In the rows, 128 means zero.
The rows of R fall into several groups, which share some directions, and each row is roughly a mix of its group's hidden directions.
R (94 x 10):
[[116  94 103 122  66 120 113  81 126 125]
 [119 170 107 158 131 114  83 118 105 175]
 [157 150 175 112 144 134  89 153 151  89]
 [ 85 168 111 137 117  88 100 145 126  87]
 [150 109 147 133 115 160 163  60 128 136]
 [ 91 140  75 156 123 100 119 143 107 168]
 [ 80 133 157  94  96 159 121 124  85 139]
 [116 149 160 175 185 109 109 111 116 128]
 [158 141 150 146 118 127 173 182  92 120]
 [175 140 137 143 112  92 141 191 128 127]
 [147 106 114  96  97 174 116  91 123 168]
 [134 152  60 119 120 172 115 134 151 145]
 [140  85 130 132 150 155 154  86 113 178]
 [121 110 107 112 112 117 142 183 164  80]
 [ 88 171 139 137 132 185 131 136 130  92]
 [ 90 161 155 128 148 105 171 141 165 157]
 [168 114 109 128 149 178 129 176 143 100]
 [107 113 123  80 149 126  95 166 105  86]
 [ 84 172 141 109 145 106 148 157 138  86]
 [125 120 181 159 138 161 140  79 125 101]
 [114 137 184 134 142 131 137  81 133 177]
 [ 93  89 130 104 122 107 146  80 168 111]
 [148 141 172 111 141 133 136  59 121 150]
 [138 129 107 125 165  82 122 185 153 109]
 [173 134 100 141  96 109  88 153 116 167]
 [ 78 139 119  94 120 117 102 101 168  93]
 [161 128 114 167 128 156 137  72 138 166]
 [115 158  59 137 105 160 109 109 123 117]
 [103 110 108 154 183  86 156 141 111 143]
 [140 147 115 110  59 146  91 139 122 102]
 [110 155 120 162 139 147 157  83 159 170]
 [115 104 152  70 122  93 103 155 129 159]
 [149 120  63 135 114 164 102 131 115  94]
 [127  87 136 109 134 153 174  95  88 155]
 [146  99 101 130  82 174 125 166 132 103]
 [187 108  88 114 135 122 100 101 106 152]
 [143 117 123 105 127 165 162 112  96 188]
 [118 153 121 147 177 106 183 136 163 135]
 [157  94 111 117 150 143 143 128  79 178]
 [ 90 100 101 177 115 149 139 165 117 101]
 [ 94 120 135 105 185 123 136  98 147 172]
 [125 182 114 105 156  96 112 169 143 155]
 [154  84 126 162 168 124 128 102 130 175]
 [122 137  85 162 131 123 101 135  89 181]
 [101  99 155 122 156  99 118  69 106 145]
 [133 135 141  95 181 156 107 121 179 142]
 [103 149  66 140  99  98 112 151 137 153]
 [168  80 113 100 110 148  82 144 110 122]
 [ 91 164 124 107 186  99 122 136 154 142]
 [141 159 121 140 159 100  75 178 126 131]
 [173 102 110 162 104 153 123 142 114  78]
 [125 109 100 134 170  91 135 190 128 121]
 [161 115 141  68 140 134 133 123  93 171]
 [130 127 141 119 100 191 158 118  81 120]
 [117  72  69 143 154 121 128 110 137 117]
 [151  90 120 116  70 143  99  97 151 119]
 [114  94 148 110 166 166 107  90 134 165]
 [132 118 196 111 153 107 117  98  93 136]
 [103 115  82 118 138  85 167 122 117 170]
 [105 133  75 164 144  94 121 147 110 167]
 [115 123  89 119 122 163  89 124  97  75]
 [ 81 150 131 111 133  94 119 133 165  77]
 [191  93 152 154 145 128 121 148 161 129]
 [128 128 154 110  77 112 109 113 135 189]
 [154 124 133 149 126 125 127 143  89  55]
 [ 57 146 108 113 135 133 134  88 103 129]
 [100  80 165  94 130 154  86 127 116 128]
 [108  95 155 156 134 151 166 124 141  72]
 [ 82 158  93 117  75 117 111 128 122 155]
 [163 108 126  93 136 107 147 132 167 183]
 [120 174 131 133 146 195 136 119 152 150]
 [ 81 148 121 141  97 118 118 155 164  80]
 [101 167 172 114 163 134 159 161 152 133]
 [129 100 148 131 183 126 180 113 132 162]
 [127 130 127  89 123  78 179 149 150 155]
 [139 126  76  92 106 120  85 109 116 163]
 [124 106 107 160 124 123  61  90 145 118]
 [ 89 117 124 105  72 122 145 102 129  83]
 [164 101 140 139  94 159 170 132  84 140]
 [163 106 115 139  86 122 127 182 126  88]
 [127  96 122 101  81 158 153 153 149  87]
 [183 109 147 147 130 101 164 171 131 146]
 [146 123 112  87 118 127 108 198 125 103]
 [147  95  85 120 132 130  88  78 101 141]
 [110  96  90  88 161  92  99 110 108 132]
 [128 126  76 127 112  93 131 171 124  80]
 [146 128 117 150 186 108 109 145  90 168]
 [ 99 147 154 118 120 149 180 142 102  81]
 [ 86 164 169 112  97 167 112 127 135 148]
 [195 130 135 108 132 153 109 103 113 166]
 [173 151 116 106 114 162 111 152 110 179]
 [148 144 158 140 122 136 140  54 158 123]
 [118  77 159 117 138 176  91 104 114 129]
 [157 175 139 158 151 105  81 112 155 128]]

Here is one row of each group, with its name. Which group are the others in?
[131 156 124 115 181  91 128 156 154 168]	M
[124 159 137 154 175  75 128  95 148 138]	G
[171  76 119 162 127 151 115  90 110 116]	N

[129 127 145 145 193 180 130 111 113 145]	M
[142 112  69  98  92 130  94 143 137 156]	N
[104  87 120  90 185 111 128 142 149 147]	N
[131 133  88  95 134 100 110 100 134 188]	N
[142 126 168 159 137 104 181 142 164 154]	N
[164 131 103 164 131 118 141  69 151 155]	G
[129 113 182  80 142 157 137 117  87 137]	G
[110 166 150 155 127 195 134 124 131 101]	N
[ 89  95 117 145 104 166 158 114  84 143]	G
